In the rows, 128 means zero.
Each path below is one point turned by a fixed rotation once a step. After each direction that follows a path, write how fast that rotation turns it, in degrees each step (0 if it stays still).
Each turn is a multiple of 5 degrees from 10 to 175, or 0.
Each row of a path follows its step; steps can be skipped.
path 1
step 0: [137 125 132 129 132 127 122 131 118 127 117 112 126 134 116 129 133 129
 131 127 125 130 128 127 121 132 130 131 114]
step 1: [124 129 140 119 129 126 133 126 135 130 128 118 117 128 131 131 141 128
 140 127 125 135 136 126 121 129 128 121 122]
step 2: [138 139 125 127 133 121 133 123 136 124 135 117 123 128 130 128 136 116
 126 132 136 130 129 121 127 126 118 134 126]
step 3: [130 135 118 123 134 126 129 135 127 124 127 129 136 134 116 126 138 122
 129 127 129 132 126 112 128 136 133 126 119]
step 4: [126 130 137 122 133 123 130 133 134 126 132 127 137 129 117 126 134 130
 138 133 131 118 135 123 112 126 131 122 133]
step 5: [132 131 133 123 127 130 130 118 125 109 136 123 127 128 122 134 138 132
 125 137 139 125 122 128 123 126 131 130 130]
step 6: [119 125 129 110 134 129 133 127 127 119 117 127 134 129 126 125 134 123
 122 127 136 131 118 129 126 129 124 126 118]
step 7: [126 132 135 124 138 127 130 131 125 129 127 115 142 118 123 128 124 132
 141 126 134 133 126 127 126 119 121 131 124]
step 8: [132 128 130 126 125 118 119 125 118 123 127 114 120 128 117 129 134 135
 138 127 133 124 125 129 130 133 122 129 119]
Speeds:
[128 130 132 126 127 129 131 126 127 127 128 133 134 127 125 125 128 133
 123 129 130 126 125 130 127 128 129 129 129] => 45
[132 130 127 133 134 131 129 127 131 128 129 125 128 126 129 129 125 130
 127 130 129 125 127 129 124 124 127 131 128] => 140
[127 131 131 125 129 127 127 125 128 130 129 130 127 124 125 130 127 128
 132 127 125 130 131 128 128 122 127 125 133] => 120
[129 125 131 127 127 130 127 131 125 127 129 127 124 132 128 127 130 134
 129 131 125 125 129 126 126 128 126 129 131] => 90
[130 129 131 129 127 127 126 124 125 130 128 124 129 132 126 130 125 126
 127 133 130 128 126 125 133 127 131 131 130] => 135
path 2
step 0: [120 125 122 129 128 129 136 129 117 129 130 129 133 118 131 126 114 113
 134 132 122 132 123 141 124 131 132 126 133]
step 1: [136 132 143 127 127 131 135 129 136 132 130 140 130 132 126 136 129 131
 135 129 126 130 126 137 126 133 111 121 134]
step 2: [135 135 126 124 120 128 133 132 130 124 129 118 138 128 119 122 129 132
 132 112 131 125 131 122 117 117 132 122 134]
step 3: [115 130 123 131 128 117 131 126 127 127 125 128 128 127 122 133 114 131
 139 133 118 128 126 134 138 116 137 125 125]
step 4: [129 132 139 129 134 121 123 120 125 133 124 138 131 130 134 115 121 121
 136 124 125 130 128 140 120 132 117 131 127]
step 5: [137 127 138 127 123 127 142 123 122 129 121 124 132 135 130 130 135 137
 121 118 132 124 118 132 128 125 130 118 136]
step 6: [131 130 122 123 127 124 126 130 138 123 131 122 133 125 130 122 129 133
 138 124 110 128 130 127 139 125 142 129 137]
step 7: [118 131 140 132 129 115 118 124 127 127 132 125 121 139 130 122 128 129
 137 134 122 121 124 128 126 123 121 130 118]
step 8: [127 130 127 132 140 128 127 116 120 129 112 126 133 133 127 116 130 126
 117 123 135 121 126 128 130 130 126 128 138]
Speeds:
[123 130 127 131 132 125 127 126 128 126 126 128 131 128 122 128 127 129
 129 128 129 127 133 123 127 126 127 128 124] => 80
path 3
step 0: [129 128 127 126 127 126 140 126 123 129 134 132 117 131 137 130 121 133
 140 125 122 127 137 133 132 129 143 130 122]
step 1: [132 121 134 120 134 129 126 131 132 128 140 131 128 112 127 130 129 133
 132 132 141 132 134 120 124 132 129 132 136]
step 2: [132 130 125 126 127 114 127 125 120 123 133 135 128 125 124 127 129 119
 120 117 120 123 125 123 123 120 138 129 136]
step 3: [140 120 131 131 124 134 129 139 131 129 121 129 131 130 137 126 123 116
 122 134 134 121 129 121 136 129 134 119 131]
step 4: [133 131 123 121 129 121 120 126 115 123 134 124 127 139 125 127 120 127
 125 139 132 126 126 127 124 137 129 130 115]
step 5: [139 128 126 119 134 140 123 127 123 134 113 124 125 120 126 136 129 134
 126 122 132 120 127 133 127 126 129 133 127]
step 6: [117 132 132 123 130 128 128 129 131 132 129 136 119 131 109 132 124 124
 125 130 132 130 119 131 138 126 135 124 127]
step 7: [124 127 117 127 126 130 116 121 135 129 123 120 122 130 134 134 123 124
 132 130 131 136 135 130 121 125 133 118 140]
step 8: [132 120 117 129 119 116 129 125 125 135 128 133 125 124 123 126 143 128
 131 138 128 127 122 132 132 131 118 124 128]
Speeds:
[124 131 126 129 129 126 125 124 123 129 130 128 130 128 127 127 124 127
 128 125 124 131 125 123 129 131 130 128 127] => 155
[127 129 129 129 131 128 129 128 129 129 126 130 128 125 124 129 129 125
 124 124 127 128 130 124 127 122 126 128 123] => 100
path 4
step 0: [116 122 132 133 142 130 134 139 130 127 133 130 120 119 124 130 117 135
 122 133 126 134 122 125 135 124 125 132 138]
step 1: [128 120 133 115 128 137 127 124 124 135 125 130 120 129 125 130 124 141
 125 120 129 140 127 135 131 137 119 123 139]
step 2: [119 127 141 126 122 129 134 128 129 121 132 131 112 120 135 121 121 121
 121 118 123 130 135 130 132 131 135 124 136]
step 3: [129 117 137 127 124 130 128 126 125 118 139 140 134 125 129 134 119 127
 133 123 129 124 127 133 122 143 120 118 130]
step 4: [132 125 132 138 126 119 123 130 126 119 120 129 115 120 122 137 125 121
 137 123 127 121 130 122 131 138 126 133 141]
step 5: [126 130 123 135 135 132 133 137 118 125 134 143 132 132 129 132 134 128
 128 118 137 125 124 133 130 134 122 136 143]
step 6: [135 121 121 133 119 133 128 132 120 126 128 127 120 120 132 126 125 133
 130 113 123 133 116 124 139 126 122 140 128]
step 7: [119 124 118 122 126 124 129 132 112 124 133 130 128 118 131 130 117 138
 115 121 133 123 135 132 126 123 128 131 133]
step 8: [124 114 129 124 132 123 126 123 139 126 132 137 127 119 129 133 121 139
 130 120 128 133 137 124 142 130 125 135 124]
Speeds:
[130 124 130 126 127 126 126 131 126 127 129 126 130 126 128 129 121 127
 126 132 127 125 123 127 124 127 128 130 127] => 100
path 5
step 0: [121 125 137 118 132 120 115 134 119 132 115 124 124 114 128 134 130 120
 127 125 131 118 117 130 123 125 130 138 129]
step 1: [135 114 129 122 126 119 116 122 128 145 116 127 123 115 126 123 129 125
 139 133 134 125 125 127 134 123 126 131 122]
step 2: [143 126 128 128 120 136 116 122 129 137 113 134 119 127 122 140 120 119
 132 132 138 130 127 135 131 130 127 127 123]
step 3: [141 138 135 124 114 139 124 128 124 139 127 128 124 125 130 135 131 117
 129 133 130 124 128 116 134 128 129 113 121]
step 4: [138 136 138 127 129 128 125 126 120 114 117 121 126 124 129 139 130 114
 128 121 123 114 127 118 130 124 128 123 121]
step 5: [132 126 124 126 123 121 131 118 128 122 121 110 138 117 135 132 127 122
 142 126 130 121 122 114 127 124 123 126 121]
step 6: [129 137 124 132 123 120 123 118 126 122 119 123 131 114 127 134 119 122
 137 125 141 132 131 128 123 141 116 134 126]
step 7: [126 132 136 128 109 128 131 118 127 136 134 122 123 116 120 130 132 127
 134 130 139 125 137 123 126 143 125 132 124]
step 8: [126 132 147 133 121 124 122 126 132 126 130 122 120 123 114 143 132 133
 126 122 135 116 125 133 132 134 125 124 127]
Speeds:
[126 131 127 129 125 128 133 129 126 124 126 131 131 126 127 129 126 127
 134 128 126 129 131 127 127 124 130 126 131] => 45
[123 131 129 127 124 132 127 130 129 128 127 129 129 128 128 130 132 128
 123 130 126 121 132 127 128 129 128 128 128] => 85
[126 128 122 129 132 127 129 129 126 126 127 123 126 123 133 128 129 126
 128 131 125 127 126 129 127 130 129 130 129] => 65
